Some points, each followed by its number:
[  1 -11   1  65 -48  44 -25 -22  13 -18   4 -43  60 -31  -1  26  24 -23
 -31  42  46 -38 -63  85  70  -7  37 -53 -26 -66  42  28 -76  20  75  17
   3 -54 -67  19  48 -15  60  82 -16 -74 -54  17 -38  76  41  22   4 -40
 -38 -51 -43  48 -61 -57  -5 -11] 0
[ 59  61 -12 -39  24 -65 -43  -4   8 -22 -37 -29  33  51  40  -1 -44 -55
 -53 -17  10  -2  18  35 -25  20  24 -26 -26 -48 -30  28  10  47  29 -14
 -20   5 -31  73   2  16  37  -8 -20  48 -27   3 -43 -15  36  22 -37 -27
 -24  22 -25 -61 -30 -48  13 -16] 1
[-27  66  56 -80  24 -83 -29   6  -1 -13  40 -43 -80  19  -1 -51 -67 -51
  78 -53 -58  -2  50  26 -48 -61 -13 -22  33  75   2 -26  69  42  -2  36
 -47  41 -40 -36 -43   7 -58  -8   7  -2  59 -42  30 -87 -54   8 -64   5
  44   8  52 -20  11   6   0   3] 2
[ 50 -57 -67  33  88 -79  88 -22  -6  68  81  89 -35 -63 -91 -33  10  76
  -4 -80 -85  66  90 -78 -75  75 -72  51  15  84 -84 -17  73 -71 -84  45
  -6  55  69 -95 -79 -65 -94 -71  25 -47  68  35  79 -55 -86 -73 -19  78
  89  62  80 -11  83  74  18  -7] 3
[ 50   2  24 -80  29 -33  79 -17 -33  14  44  30  -8 -67 -64 -60  28  22
  10 -26 -22  48  27 -33   6  20 -31  19  -3  34 -80  14  60 -35 -47  45
  12  46  50 -36 -43 -47 -62 -22  12 -56  46  -1  66  31 -32 -37 -10  55
  26  26  43 -52  47  29  13 -16] 4
[-18 -11 -67  38  83 -47  48  15  -1  46  76  75 -90 -31 -60 -60 -71  58
  33 -67 -90  71  63 -69 -44  38 -58 -13  51  61 -16 -40  87 -17 -52  36
 -42  50  37 -86 -70  -6 -85 -71  34 -47  87  31  84 -78 -68 -55 -14  64
  71  26  52  30  56  79  58 -11] 5
[-27  34 -17 -30 -21  -2  16   6 -37  41 -51 -65 -13  64  -1  53  47 -19
 -22  51  14 -15 -59  53 -16   2  46  42  37 -16  60  46 -17  69 -66 -69
 -51 -40  50  82  75 -11  74  -8  30  12 -58  22 -93  26  41  72  54 -63
  12 -37 -70 -11 -16 -25 -50 -52] 6
[ 46 -16  38  -3 -48  44  61 -76 -28 -45  35   7  55 -72 -10   3  42   4
  -4  10  37  53   4 -24  38  11 -67  46 -80  11 -44 -76  -8 -62  -7  58
  66  32  10  23 -52 -65 -30  28 -38 -56  10 -15  43  62  13 -28  45  28
 -60  22  25 -34  11  11   9  70] 7
[-31  38 -71  15  70 -29  21  24  44  46  13  39 -17 -31 -55 -15 -35 -14
 -26 -58 -76  21  81 -28 -44  61 -13 -26  47  43   6   5  51  -3 -61  40
 -20  68  55 -22  -7  -6 -58 -81 -11  21  46  62  30 -60 -77 -33 -32  46
  16  62  34 -29  56  74  81   3] 8
[ 28  20   1 -44  24 -29  34  51 -19  19  -5 -29 -31  37   8  -6 -30  -1
  78  33 -17 -24  -5  35 -12 -29  37  -8  33  16   6  51 -17  33   7 -60
 -61 -36 -22  23  48  30  47   5  52 -20 -22  31 -43  53  36  49 -64 -13
  62 -46 -43  -7 -34 -48 -41 -25] 9
[-36  52  29 -80 -12  -2  21  51 -19 -49 -10 -15 -22 -22  13 -28  15  -5
  24  60  32 -42 -14 -10 -21 -48  28   6  24 -52 -48 -17 -35  15  11 -32
 -20 -45 -54  14   2  44  47  37  39   3  37 -46  20 -15  45  31   4  10
  -6 -64  16 -34 -57 -43 -64 -38] 10
[ 41  52  -8   6  11 -29 -74  28  35  32 -10 -38  -8  -8  17 -28 -53 -23
   6 -26 -31   3  14  35 -48   2  24 -71  -8 -29 -16  32  28 -17  25 -37
 -20 -13  32  41  34  39  -3  10 -11  48 -40  -1   7 -46  18  -5 -46 -45
 -20  49  21 -61 -48 -39  54  39] 11
[-31 -34   6   1   6 -47  12  64   3  14  22  30 -53 -13 -10 -56 -39  72
  51 -22  -8  -2  27  -1  15 -70 -17  46  42  70  11  14 -17 -12   7  17
 -33 -22   1 -67 -20  62 -39 -44  61 -47  55  22   7 -55  -9 -33 -28  41
  66 -19 -16  75  11  20 -41  25] 12
[-45   7  15 -35  51 -20   2  37  53 -31 -69 -20 -26  19  40  39  -3 -14
  51  15  14 -51 -50 -10   6  -7  60  46  47   7  11  10 -13  56 -25 -37
   7  10 -22 -27  39  44  24  28 -25  48 -31 -28 -16  -1  23  58 -14  -8
   7  -1   3 -38 -12 -39 -59 -61] 13
[ 41  47 -12 -21 -26  44  -7   1 -55  10   8 -11 -62   1 -37 -37 -30  13
 -49  37  14  35 -32  49  -7 -34  19 -35   1 -57  60  14  -4   1 -16 -23
 -33 -58 -17  50  20   3  33  33  -2  16  55  26 -20 -28  41  22  45 -49
   3 -33 -29  34 -43 -21   0  -7] 14
[-13  -2   1  33 -48  21 -29 -17 -19 -13  13  -6 -40  28  -5   3   6  54
 -44  19  10  -2  -9  40 -62  57  33  28 -21 -48   2  46  19   1  -2 -28
 -38 -54  32  55  11   7  24 -35  -2   7 -13  13 -16  -1   4  -5  58 -49
   3  17 -34 -20 -43 -12  49  57] 15
[ 14   2   6 -35 -30  75 -56 -90 -19 -36 -24  21  64 -40  13  35  83 -64
 -26  15  37 -33  36 -51  29  52 -44  -3 -89 -29 -16 -45 -17 -39  11  54
  71  59  32  37 -56 -42  -3  55 -65   7 -40 -46  20  -1 -14 -23  63 -22
 -88  -1  43 -66  34 -16  22  52] 16
[-76 -16  33 -26 -26  21 -43  -4  22 -27 -60 -65  24  60  54   3 -26 -41
  37  37  55 -69 -45  67  74 -16  69 -31 -30  -2  38  -8 -67  60  48   4
  21 -13 -72  -9  52  35  47  46 -43  35 -58 -37 -66  22  68  53 -10 -49
 -11 -24 -29 -16 -61 -48 -82 -38] 17
[ 50 -20 -71  11  42 -38  21   6  40  46 -28  25  24   1 -19  35   6 -23
  -8 -40 -22  35  14 -28   6  -2   1  -3  -8  34  24  37  19  24 -57 -50
   3  46  19  19  34  12 -17 -35 -16  53  -8  44  16  -1  23  40 -55  14
   7  90   3   7  29  20  36 -34] 18
[ 19 -88 -12 -35  11  21  25 -17  -1  28   4  12  19  19   8  35  60  -5
  10  24  55   3 -45 -19  83   2   5  10  -3  29  29  -8 -35 -26  20  -5
  71  10  -4 -22   7  -2  15  64 -52 -11 -63  -6  16  62  27  22  36  14
 -29  13  25  20  16  11 -28   7] 19
[-22  16 -21 -39 -12  53 -74 -80 -28 -22 -73 -56  46  69  40  76  56 -64
 -49  69  46 -33 -72   8  47  29  51  46  -3  16  70 -35 -35  60 -52 -32
  16  10   1  23  39 -20  60  46 -65  30 -49 -19 -66  58  23  58  81 -58
 -38 -19 -65 -38  -7 -16 -55  48] 20
[-18  20  42 -44 -16   7  16  15  26 -31 -55 -20  19  46  13  17  28 -46
  28  42  55 -38 -41  40  56 -16  10  33  19  16  42 -40 -49  15  39  -5
  25 -13 -49  10  52  21  42  60  12 -11 -76 -10 -34  58  54  53   8   1
  -2 -51 -38  16 -12 -39 -41 -52] 21
[-45   2 -12  42   6  16  16  83 -78   1  31 -20 -53  41  -5 -51 -85  13
  78 -58 -49  -6  54 -15 -30   2 -17 -35  78  16 -16  51  51   1  39 -10
 -51 -18 -40 -40 -20  21 -44 -17  48 -65  50 -19  16 -28 -14 -14 -64  41
  75 -37  -7  11 -34  38  27 -61] 22
Which three points above are nearest to each new point by angle, seen from the average point of the numbered points? Their numbers follow each, nearest first.
[ 77 -11  15 -30 -35  39  61 -58 -28 -13  26  12  64 -35 -19 -33  33   4
   1   6   5  12  18 -55  47  25 -26 -13 -39  11 -35 -45  -4 -71 -11  13
  25  14 -17 -18 -43 -60  -8  60 -43 -38 -27 -15  48  62   9 -37  27  28
 -33  31  16 -25 -12  -3   4  43] 7 16 4
[ 19  25 -12  24  29  -6 -29 -53  31  -4 -24   3  19 -17  -1   3  10 -64
 -62 -31 -17  26  27 -37 -12 -11   5 -67 -44 -34 -48 -13  55 -35 -11  31
  62  55  23  23  20 -56   1 -26 -43  53 -13 -24  16  12 -18 -33 -14  -8
 -47  58  61 -34  11 -21  31  30] 16 11 7
[-36   7 -26  69 -66  39  39  51  26  23   8 -20  42  14  17  17 -44 -14
 -53  19  37  12 -18  40  52  38  10 -13  33  34  65  32 -17  20  16 -46
  12 -45 -13   0  34 -51  10 -13   2 -38 -40  53 -38  35  18  26  13  32
  12 -46 -34  66 -39  25 -10 -34] 0 21 6
[ 19 -75 -35  65  29  21  25  24  -1  59  62  52  -8 -63 -64  26  47  58
   1 -58 -58  80  32 -46  15  75 -49  46 -12  29 -21  28  60 -44 -70  22
  30  10  69 -45 -11 -70 -35 -67  48 -60  14  53  39  35 -41 -69 -14  64
  30  72  16  16  83  70  40  52] 3 5 4
[ 32 -43 -71 -12  42 -29  57  -4 -24  73  62  66   1 -45 -28 -24  69  67
  33 -58 -58  66  36 -83 -44  79 -67  42  28  20 -48  -4  78 -26 -52  13
  16  68  82 -49 -61  -6 -71 -31  30 -38  50  35  39 -37 -77 -64  22  55
  39  62  43   7  83  79  27  61] 3 5 4
[ 28 -16  24   6   6 -24  25  51  35  50   8  57  -4 -45   4 -78  -3  63
  19  -8 -58  17  54 -28 -75  47 -40 -44  10 -70 -39  28  60 -30 -20   4
 -56 -13   1 -58  -7  16  -3  -8  57 -47  59  49  57 -46 -36 -42 -59  10
  48  13 -20  25 -16  11   9 -11] 5 3 22
[ 10 -34 -80  51  15  -2  21   6  58  64  13  39  60  14  13  67  28  49
   6 -26  -4  12 -41 -10  33  29  10  15  37  11  47  46 -31  33  -7 -41
 -24   5  19 -22  48  -6  -3 -17  57   7   1  40 -34  22   9  31   4  14
  16  26  -2  75   2  20   0 -11] 18 19 6
[ 46 -34 -30  -3  33 -24  93  46 -60  32  40  39 -26 -35 -55  21  28  67
 -40 -22 -13  53  36 -24 -30   2 -62  78  60   2 -57  55  46  -8 -47 -28
  -2  -4  37  -4  -2  21 -58 -44  57 -38  46  67  20  40 -23 -37 -14  55
  53   4 -20   7  65  61  22 -16] 3 4 5
[ 68  25 -53 -26  38   7  30  73 -24  37 -10 -15 -58 -26 -19 -65 -21  45
 -13  15  19  12 -14  58   2  16 -17  15  56 -39  -7  69  19  56 -11 -41
 -70 -27  23  46  34  62  19 -22  75  -6  37  76   2  17  50  44 -23  -4
  35 -37 -65  39 -48  20  -5 -52] 9 14 6
[ -9  34  10  33 -39  35 -29 -40 -46   5  13  -6 -35  41 -14  12  28 -19
 -26  24  32  -6 -14  62 -80  38  14   1   1  16   2  14  -8  29  25 -23
   3 -54   5  64  -7 -38  15 -49 -29  71 -45 -15 -61 -37 -36  -1  27 -45
 -20  22 -11  30   7  11  45  57] 15 6 20
[-18 -75 -26  47  -3  21  -7  24  31  37  -5   7  42   5  -1  26  15 -10
   1  -8   5  44 -54   3   2  57  19  24  37  29  42  28 -17   1  34 -23
  -2  28  28  -4  34  35  -3 -44  21  -6   5  53 -34  -6   0  40   8  10
  -2  22 -47  20  47  34  18   3] 18 19 8
[  5  29  38 -39 -21   7 -16 -13 -19 -58 -14  16   6 -13  13 -60 -48 -37
 -49  10 -49 -74  50 -42 -62 -39   5 -35  10 -66 -21 -26  28 -21 -20  40
  -2  41  -4   5 -47  62 -17   5 -16  21  73 -33  79 -69   4  -5   4  -8
 -29  13  30 -66  -3   6   0 -11] 2 10 16
[-40 -39  38 -26  33 -51 -74 -40  44  -4   4 -15  46  19  40  26  56 -14
  -4 -13  -4 -20  14 -46 -16 -34  19  60 -44  52  -3 -67  19   6  11  22
  66  41 -49 -27 -34  16 -30 -58 -38  35   5 -64 -29 -55 -32 -37  18   5
 -11  31  52  11  74  -3 -41  66] 16 7 2
[ -9  16  -8  47  51  -2 -20  -4  22  14  13  -2  33 -31  26  12  33 -41
 -31 -40 -35 -15  41 -10  -7  52   5 -17  19 -16 -39 -49  55  15  -7  54
  44  50  19  -9 -29 -56 -30 -31 -16  66  -4 -24  -2 -60 -77 -42  -1  -4
 -11  22  39   2  25  16  40  12] 8 3 16
[-49 -93 -57  69 -16  21 -52 -35 -28  14  31  62  15 -26 -19   8 -21  22
 -80 -22 -35  39  50 -51 -48  47 -53  60  15  61 -39  -4  37 -48 -25  45
  21  10  46 -45 -47 -56  -3 -62 -34   7  37 -19  -2 -37 -45 -64  31  64
 -29   8  34  39  47  65  40  39] 3 5 8
[-72  11  74  51   2  12 -70 -22  -1 -54   8 -15  55  19  45 -10  47 -55
 -26   6  10 -74  14  58  -7 -34  19 -80 -21 -16  11 -72   5  -8   7  36
  35   1 -54  32 -43  -6 -17  -8 -25  71 -18 -69  -2 -19  -9  -1  -5 -22
 -33 -51  52  39 -34 -30 -32  -2] 17 16 0
[ 10  88  29 -26  51 -51  12  64 -10   1 -14 -20 -71 -13 -37 -60 -71  22
  37 -35 -72 -60  54  31 -75 -57  28 -62  28 -34 -48  23  32  24 -43 -37
 -70  -9  23  14  11  39  -3 -35  48  16  37  17  30 -83 -41  31 -55 -49
  44  22 -34 -38 -21  16  18  43] 2 11 22
[-49 -34  83  24 -84  71 -34 -35 -55 -72 -10  16  -4  64  49  17   6 -10
  28  42  28 -15 -18  67 -34 -34 -26  -8 -49  11  24 -58 -17 -44  48  45
  25 -49 -13  23 -47 -11  47  33 -11  21  -8 -69 -52 -24 -18 -33  31 -67
 -42 -51   3 -25 -16 -39  22  61] 16 17 15
[ 19  75 -39  29  79 -65  34  60  17  59  35  39 -62 -54 -60 -78 -71  45
  15 -58 -58  39  63  35 -62 -39 -17 -76  56 -43   6  51  60  10 -29 -28
 -65  -4  50   0  -2  12 -26 -67  70 -20  41  67  39 -65 -41 -10 -50   1
  62  35  21  39 -21  20  49 -29] 5 8 22
